In the rows, zero is written as 128.
One hidden turn or mirror swaps the rows below in pairs. Which row is each named row swapped with?
The rows were stretched afterwards, more along some directions than others.
vano: [146 162 117 124 114 163 131 107 122 113 121 121 157  75 101 120 143]
podit: [136 145 141 152 124 169 131 100 117 133 106 104 150 101 102  98 165]
tumip: [159 139  89 127 170 165 114  92 124 162 113 120 123  88  94 103 129]
fos: [151 118  99  89 147 142 126 114 113 116 133 148 129 122 148 164 113]
tefad: [164 116 107 131 154 175 127  86 107 144  99 121 139 100  90 122 137]
Pigu: [141 123  80  97 151 127 113 107 124 121  99 112 116  66 114 135 140]
zoko: [151 141  94 128 149 171 136 118 127 112 102 115 129  99  99 131 113]
Sib: [149 160 111 122 136 167 139 103 111 120 151 132 140  92 113 126 122]
Lapip: [141 140 140 146 137 159 128 109 120 145 162 141 135 154 144 114 127]
tose: [166 136  93 100 142 184 135 107 109 114 109 131 145  79  80 151 125]
lato: [143 166 111 130 109 166 137 104 108 119 125 116 153  82  94 113 146]
lufig: [164 139 116 116 146 195 140 100 109 135 108 133 136  86  83 141 128]
vore: [146 133  73 101 164 158 120 102 143 138 122 123 123 112 137 116 131]
mek: [139 131  91 114 152 129 120 136 126 122 173 156 131 123 127 144 110]
Muzas: [168 131  86  99 159 168 129 114 117 115  97 123 123 104 112 152 108]
sino: [127 133 108 110 123 126 136 132 121  92 143 136 129 117 143 156 122]
fode: [136 141 147 152 113 169 132 103 111 128 106 104 151 109 106 113 161]
zabe: [133 144 139 151 127 156 134 114 111 123 122 114 151  93  87 112 158]
sobis: [153 152 108 110 132 178 137 109 113 110 119 127 148  76  86 140 129]
febu: [143 145 108 129 131 169 121  81 124 139  91 100 141  88 112 106 151]
napo: [138 124  85 107 157 122 120 135 131 114 156 151 129 115 127 149 105]
Mutu: [137 116  95 108 149 130 125 111 132 123  92 114 121  92 129 129 143]
nopa: [166 124  95 114 162 183 123  85 119 152  98 116 118 103 113 116 137]
Pas: [171 107  83  95 163 167 134 101 124 135 105 133 121 122 123 144 118]
Gufes: [136 136  90 126 146 116 121 136 144 122 157 144 139 114 128 121 119]
zam: [138 137  66 120 149 117 121 129 134 130 151 135 126 111 124 117 117]
bivu: [140 113 132 135 143 144 128 110 116 141 152 144 134 155 143 126 141]
tipun: [130 115  93 112 148 116 113 113 133 129 118 119 119 108 145 122 144]
gipa: [140 129 123 114 129 140 132 104 106 131 143 140 143 105 115 135 151]
maf: [118 135 104 139 141 114 123 122 142 143 164 131 132 137 148 101 144]
fanev: [114 146 142 146 118 137 129 121 116 107 137 121 144  99 114 120 149]
pir: [145 116 103 115 161 137 119 121 123 136 147 157 121 125 131 153 107]
dubi: [129 139 126 124 110 150 136 120 118 103 132 119 137 118 132 141 139]
roni: [124 131 137 139 128 145 124 109 126 125 154 140 155 156 151 123 141]
Dur: [149 117  80 121 157 148 127 125 138 120 108 117 119 120 118 135 112]
Sez: [124 149 156 160 122 154 128 106 119 130 114 110 146 108 119 102 158]
fafa: [146 126 128 117 131 146 150 139 107  99 146 147 148 145 124 162 124]
zev: [136 140  94 121 151 136 122 106 122 150 165 131 114 100 132 106 142]
Ker: [156 123  71 107 171 139 133 120 126 122 147 146 125 112 121 141  98]
Galo: [138 112  78 112 156 123 118 121 137 134 113 115 113 110 134 126 136]
mibev: [159 138 115 133 158 182 143 122 117 136 137 140 144 131 103 126 118]
sado: [142 123  73  97 155 142 122 109 127 110  84 107 115  61 102 136 130]

febu swaps with maf
sobis swaps with napo
zabe swaps with Pigu
zoko swaps with sino

